In the data rows, the value 128 means zero.
Here are some numbered points:
[ 65 161 109  89 102 143 162 115 127 132 138 192 160  90 152 157 130 142 148  81 137 147 151 168 123 128] 0
[ 97 216  82 135  46 138 188 202  98 131 108 224 165 101 128 147 102 210  59  63  98 163 118 125   2 132] 1
[227  65 166 167 204  87  82 112 149 120 105   0  67 190  91  64 112  95 117 229 111  77 106  46 182 117] 2
[140  62 163 123 189 111  81  87 157 133 157  96 117 162 133 114 155  67 157 159 162 114 128 135 214 138] 3
[106  98 140 113 150 127 105 107 131 135 141 150 136 128 142 134 146  93 156 119 158 128 136 169 182 143] 4
[119 101 144 100 159 133 106  95 145 135 154 118 132 117 148 132 148  94 162 140 163 121 139 156 187 134] 5
[231   0 206 168 246  84  55 100 163 104 124   0  42 227  76  56 122  48 161 255 124  64  84  34 236 121] 6
[109 101 142  97 155 135 110  71 146 139 156 136 138 114 163 153 152  96 174 124 161 115 157 167 185 141] 7
[215  14 195 175 219  85  53  95 161 126 131   0  53 207  82  71 148  38 153 248 157  91  97  60 233 123] 8
[ 99 213  77 112  52 141 178 189  95 140 115 208 143  86 145 150 112 201  64  59  96 166 138 138  40 130] 9
[131  94 146 140 152 122  92 104 142 140 152 145 123 142 122 131 160  96 126 126 163 139 129 149 182 150] 10
[255   0 214 177 255  59  36 104 177 117 118   0  19 255  66  18 128  33 121 255 121  52  68   9 244 123] 11
[ 98  98 139  99 143 138 114  97 136 133 143 157 141 115 144 143 140  90 177 111 156 127 137 176 178 136] 12
[103 224  69 128  49 137 176 196 112 125  96 190 153  84 140 139 118 225  39  74  89 167 123 125  28 119] 13
[130 108 143  94 157 135 112  84 146 138 139  96 126 114 162 129 146 100 158 143 156 111 154 143 191 138] 14
[127  93 145 137 150 123  97 102 139 140 152 150 122 136 126 135 161  94 133 123 162 136 133 151 182 146] 15
[ 89 215  75 121  48 144 199 194 117 134  91 191 146  94 131 127 104 217  39  74  71 150 124 120  32 112] 16
[101  88 146 101 147 139 116  84 140 144 154 146 154 114 148 143 147  93 185 115 164 138 151 170 184 135] 17
[114 100 148 105 152 133  97  90 152 135 152 133 132 119 152 139 153  84 162 118 162 122 126 165 186 126] 18
[116 193  81 148  76 145 179 175  88 116 109 192 152 105 118 134  93 188 112  84 100 160 135 123  31 119] 19
[ 90 174  98 113  87 148 161 142 106 123 129 208 162  97 141 161 117 149 141  78 119 157 142 156  78 126] 20
[ 84 195  79 132  65 151 188 188 105 116  99 217 161  99 125 154 101 201 103  71 105 168 127 125  28 124] 21
[ 82 139 116  99 118 150 135 110 120 141 151 196 164 101 141 163 134 119 159  90 145 138 154 175 135 130] 22
[129 176  96 150  86 141 165 173  90 111 100 178 149 117 118 130 101 166 115  97 109 156 125 115  44 123] 23
[ 86 188  90 104  70 141 180 158 116 131 121 185 146  92 141 140 128 180  91  74 110 150 131 145  69 114] 24
[ 96  97 151 109 142 116 112 105 150 132 146 137 144 125 136 138 129 100 167 125 145 119 124 169 177 118] 25
[123 150 127 107 130 123 134 117 132 134 123 121 127 115 142 134 139 138 112 122 132 118 136 139 144 130] 26
[ 97  93 152 120 149 126 119 103 145 137 147 141 126 128 148 145 143  88 165 125 157 135 140 171 179 122] 27
[ 87 113 139 100 131 139 135 110 134 130 137 176 150 110 141 151 138 100 164 112 148 132 141 178 158 132] 28
[124 238  78 140  38 123 184 198  95 131  75 179 143  97 124 113 117 243   8  76  71 159 113 103  15 125] 29
[230  42 165 191 188 106  81 119 124 103 106   0  71 205  70  75  98  87 158 224 113  91  93  45 152 115] 30
[ 77 208  80 109  62 152 187 166 119 135 113 201 161  88 154 145 117 193  85  70  97 162 144 137  60 120] 31
[104 227  82 140  42 144 186 197  94 131  96 223 159  95 126 151 110 209  70  65  98 165 132 127   8 125] 32
[ 96  99 137 110 145 143 111 105 131 129 156 166 145 115 146 154 143  88 185 117 162 135 152 177 166 139] 33
[108 217  88 129  57 127 175 176 102 132  96 188 150  95 131 129 120 214  46  80  92 155 122 122  42 125] 34
[227  11 198 167 239  80  57  92 162 117 128   0  48 211  85  64 138  46 150 255 131  60 103  42 249 126] 35
[ 76 203  74 129  60 152 193 196 101 129 100 218 168  93 125 151 104 213  82  69  83 159 117 141   8 118] 36
[130  98 150 124 162 133  88  87 139 145 157 138 131 134 130 132 155  78 161 140 164 123 139 156 197 140] 37
[229  25 185 149 227  95  66  79 172 120 121   0  48 197 109  67 133  64 126 246 120  61 112  61 242 118] 38
[255   0 210 194 255  51  45  97 190 103  77   0   0 255  76   0 107  57  88 255  82  11  61   0 246 109] 39
[140 241  63 181  35 141 194 207  66 117  88 209 157 104 103 135  82 226  68  74  90 184 116  97   0 134] 40
[138  72 158 121 167 125  91  83 145 116 151 112 118 136 123 141 150  75 179 153 162 110 142 147 193 131] 41
[ 97  97 141  94 151 131 109  79 129 140 162 167 136 113 143 147 142  86 178 112 162 127 143 172 171 127] 42
[239   2 198 167 225  88  39  97 157 119 135   0  46 219  77  72 132  39 164 255 138  71  94  42 231 128] 43
[129 156 112 143 102 127 150 170 112 126 113 148 127 128 120 136 118 156  96 106 106 142 125 111  67 125] 44
[ 92 216  80 130  53 146 170 196  99 128 111 222 159  99 121 148 116 201  77  64 104 161 136 131  30 133] 45
[132 117 133 140 145 143 122 113 125 121 138 136 133 135 119 140 119 113 165 129 140 120 126 131 124 129] 46
[118 236  56 166  36 141 197 202  70 114  81 206 156 104 107 124  76 212  83  67  85 172 126 100   0 123] 47
[128 101 133 133 136 130 103 102 133 140 150 157 134 131 121 138 156  93 151 120 163 135 130 149 163 142] 48
[ 95 143 123 101 118 132 138 112 136 135 144 156 143 100 162 153 138 130 131 107 146 134 137 163 143 129] 49
[ 86 213  86 115  63 132 172 173 119 128 113 200 147  89 144 142 120 204  59  72  95 157 133 137  39 132] 50
[141  88 157 126 171 128  81  82 143 147 159 125 128 141 126 127 156  72 169 151 162 118 136 146 206 140] 51
[116 217  71 160  49 146 184 197  72 116 100 216 160 100 120 136  96 197 106  65 103 170 134 118   3 126] 52
[146 112 142 112 149 115 114 107 152 134 125  64 115 130 134 112 133 118 111 152 119 105 127 112 169 127] 53
[ 90 219  80 122  52 145 196 196  99 130 107 230 159  87 134 165 105 214  92  62 102 161 134 117  25 132] 54
[114  95 141 103 150 133 112  97 144 142 141 140 136 128 149 134 143  95 147 127 150 133 130 163 170 134] 55
[233   0 210 165 248  83  58  99 162 102 126   0  41 230  77  56 121  48 165 255 119  63  81  33 234 120] 56
[127 225  72 170  45 152 172 198  62 111  89 207 160 104 108 127  92 216  77  76  91 168 132  98   0 127] 57
[ 95 131 129 101 124 144 132 106 135 141 149 181 152 105 156 155 141 115 145  94 152 139 150 171 152 138] 58
[ 82 161 115  95 108 140 120 115 126 141 149 195 164  87 166 163 145 136 144  91 144 143 154 188 139 133] 59
[252   3 190 207 229  87  39  90 147 106 122   0  58 226  60  63 117  41 194 255 126  71  84  26 209 109] 60
[105 222  86  99  53 140 192 188 121 145  96 174 139  99 139 129 109 227  48  79  77 151 120 121  34 116] 61
[ 75 204  90 118  64 141 190 174 108 140 110 214 154 101 136 153 121 185  76  54 103 159 130 151  41 122] 62
[ 93 199  87 120  72 136 171 172 110 128 113 210 165  86 144 153 116 188  98  61 112 161 132 143  44 131] 63
[255   0 209 189 255  77   9  72 173 124 129   0   6 238  82  39 147  45 106 255 126  50  97  10 255 110] 64
[245   0 205 209 235  96  35  90 145 115 132   0  56 228  73  72 119  45 177 255 143  80  89  29 214 125] 65
[ 75 158 107  95 101 148 150 119 120 128 146 207 163  95 151 171 127 131 161  81 128 150 147 175 110 128] 66
[221  11 194 172 228  86  57 103 171 124 136   0  56 215  86  67 140  50 125 240 143  72  94  57 229 130] 67
[119  96 154 113 155 129 109  85 141 137 156 128 135 133 142 135 152  95 154 129 160 123 139 155 194 138] 68
[110 176  99 132  85 132 153 164 106 120 117 186 152 104 131 147 113 174 116  82 116 154 124 132  54 130] 69
[166  73 162 120 184 117  92  89 156 133 135  40  97 151 137 105 143  83 146 182 150  93 133 108 207 134] 70
[192  33 178 152 213  89  64  95 161 121 138   0  76 181 106  91 140  59 155 217 154  87 118  88 222 124] 71
[ 81 218  74 101  46 142 200 183 109 132 106 191 143  86 139 133 124 213  59  63  88 153 128 133  35 111] 72
[101 114 134  96 146 137 109  77 142 129 161 143 151 105 168 150 146  96 165 115 156 119 161 175 183 143] 73
[117  93 143 127 142 130 107 100 130 139 153 162 126 121 136 146 160  90 155 115 160 132 144 159 180 137] 74
[125 102 141  95 166 133 113  90 152 121 140  91 121 126 152 139 154  95 163 146 137  92 131 143 186 135] 75
[ 91 198  80 130  51 143 172 186 106 128 111 227 158  94 131 152 123 194  87  66 104 165 135 137  26 129] 76
Which point above is nearest to each new point? Its number follows each.
[ 84 186  94 106  74 140 173 166 117 127 117 189 158  93 134 142 115 178  97  79 102 141 132 150  81 115] ~ 24
[255   5 210 188 255  48  42  95 186 115  81   0   0 248  68   0 102  76  60 255  87   0  68   0 255 120] ~ 39
[ 95 128 121 108 120 138 133 113 127 132 149 163 136 113 148 142 127 128 146 111 139 133 136 157 135 123] ~ 49
[168  81 162 114 181 106  92  77 165 129 131   7  99 142 136  99 137  88 125 184 124  79 129 105 220 127] ~ 70
[ 95 178 102  98  91 144 157 148 140 140 117 167 142  99 150 134 119 177  88  91 108 144 134 141  85 134] ~ 24
[115 100 137 123 137 157 107 102 117 126 157 162 157 118 138 147 134  87 199 114 168 135 151 168 162 130] ~ 33
[ 98 109 135 119 137 146 112  94 125 127 153 171 148 116 140 157 136  98 179 117 169 136 147 181 156 130] ~ 33
[ 95 147 125  88 117 140 137 103 137 144 140 161 145  94 158 148 142 130 129 104 140 133 146 182 148 130] ~ 49
[110 226  86  98  50 137 194 193 119 144  90 167 133 104 137 126 101 236  44  81  72 152 115 114  23 116] ~ 61
[152  53 174 117 194 105  92  96 173 118 136  21  93 175 117  97 133  72 142 192 142  90 112 117 197 124] ~ 70
[244   0 201 207 228  96  38  89 145 113 131   0  55 228  72  71 122  43 179 255 141  77  89  31 214 126] ~ 65
[146 110 155 102 164 127 110  85 161 135 130  51 101 136 154 110 142 111 114 166 120  94 131 130 196 138] ~ 53
[ 73 187  96  99  75 148 171 157 114 133 126 216 161  80 150 157 132 169 125  69 122 155 150 167  73 124] ~ 20
[150  62 157 131 154 132  89  94 125 128 143  93 118 144 117 127 133  80 206 162 146 110 124 131 173 131] ~ 41
[128 201  81 139  73 136 170 175  87 122 111 198 155  97 124 137 104 184  96  89 111 165 141 120  31 131] ~ 19
[246  51 176 169 207  85  68 110 162 118 100   0  47 203  84  40 111 105  91 255  95  63  89  19 207 114] ~ 2
[124  72 160 117 174 132 101  75 139 118 134  84 124 153 128 133 135  81 194 158 148 102 121 141 182 129] ~ 41
[110 104 142 102 153 130 107  79 145 141 156 141 138 119 157 149 154  96 162 123 160 120 155 165 181 141] ~ 7
[162  81 158 115 193 110  91  83 165 128 137  16  92 143 133 102 147  82 126 186 144  86 126 121 215 135] ~ 70
[ 98 139 126  97 123 133 133 110 143 137 141 149 141 102 161 147 139 133 124 110 145 133 138 160 145 135] ~ 49
[134  83 162 128 168 127 102  88 142 124 148  99 117 143 132 137 146  84 178 148 156 110 134 133 192 135] ~ 41
[ 88 168 109  95  97 150 159 133 126 139 135 190 156  96 157 155 125 157 122  84 131 139 146 162 113 128] ~ 0
[121  73 156 116 170 124 103  85 144 121 143 101 125 143 127 127 132  76 184 154 153 109 128 148 180 130] ~ 41
[107 105 142  97 152 133 112  76 146 138 155 134 138 112 164 153 151  99 167 124 162 118 153 168 184 139] ~ 7
[ 76 142 122  97 114 146 150 115 120 136 141 192 148 111 152 159 130 125 163  97 142 137 144 181 130 124] ~ 22
[149 153 107 166 105 117 145 169 104 120 114 143 120 132 109 119 122 164  80 119 104 138 114  96  69 142] ~ 44
[103 126 130 125 118 121 130 131 131 129 136 160 145 120 131 139 125 129 137 109 131 132 122 154 129 126] ~ 49
[ 93 131 118 112 112 135 145 132 123 127 127 168 138 107 144 139 126 125 140 110 128 143 130 153 114 131] ~ 49
[134  79 161 130 165 124  98  94 136 133 142 111 125 136 121 125 136  78 180 153 150 115 130 148 175 132] ~ 41
[114 102 136 121 143 130 127 115 130 125 131 119 123 129 124 137 132 104 148 132 142 124 124 144 145 130] ~ 46
[137 149 117 130 107 132 146 152 131 135 111 114 122 128 122 113 121 160  94 129  98 127 119 106 103 113] ~ 44
[125 150 127 111 125 121 137 116 133 129 121 119 123 116 139 130 140 137 108 123 134 120 135 136 143 135] ~ 26
[109 230  86 146  38 142 188 196  89 134  90 222 160  93 122 149 108 212  67  67  98 166 132 124   4 124] ~ 32
[ 92 133 113 109 111 142 150 130 120 122 126 165 142 107 141 139 115 126 156 110 127 142 135 148 110 124] ~ 49
[ 97 102 141 122 138 137 104 104 123 118 159 175 142 112 144 154 148  89 168 121 162 138 142 169 158 135] ~ 33
[130 107 137  86 158 122 115  90 154 143 146 105 125 123 155 137 140 106 142 143 149 109 142 138 190 143] ~ 14
[ 95 181  94 121  82 135 165 161 115 119 112 194 155 113 138 148 118 173 101  88 112 150 128 139  51 128] ~ 69
[ 96 169 100 130  82 136 153 161 117 131 123 201 151 104 130 147 132 164 105  85 117 154 132 139  69 131] ~ 69
[144 167 116 155  94 128 149 170 107 128 101 148 132 127 109 126 115 166  92 120 108 139 124 101  66 123] ~ 44
[100 102 141 122 137 137 104 105 125 124 158 173 141 117 144 153 150  88 169 117 163 138 144 168 161 135] ~ 33
[121 113 133 130 143 137 130 111 120 113 122 119 132 139 123 133 120 116 168 136 131 116 122 130 131 126] ~ 46
[137 102 131 145 129 129  98 104 129 143 150 163 135 133 112 137 161  94 144 118 168 138 126 142 158 143] ~ 48
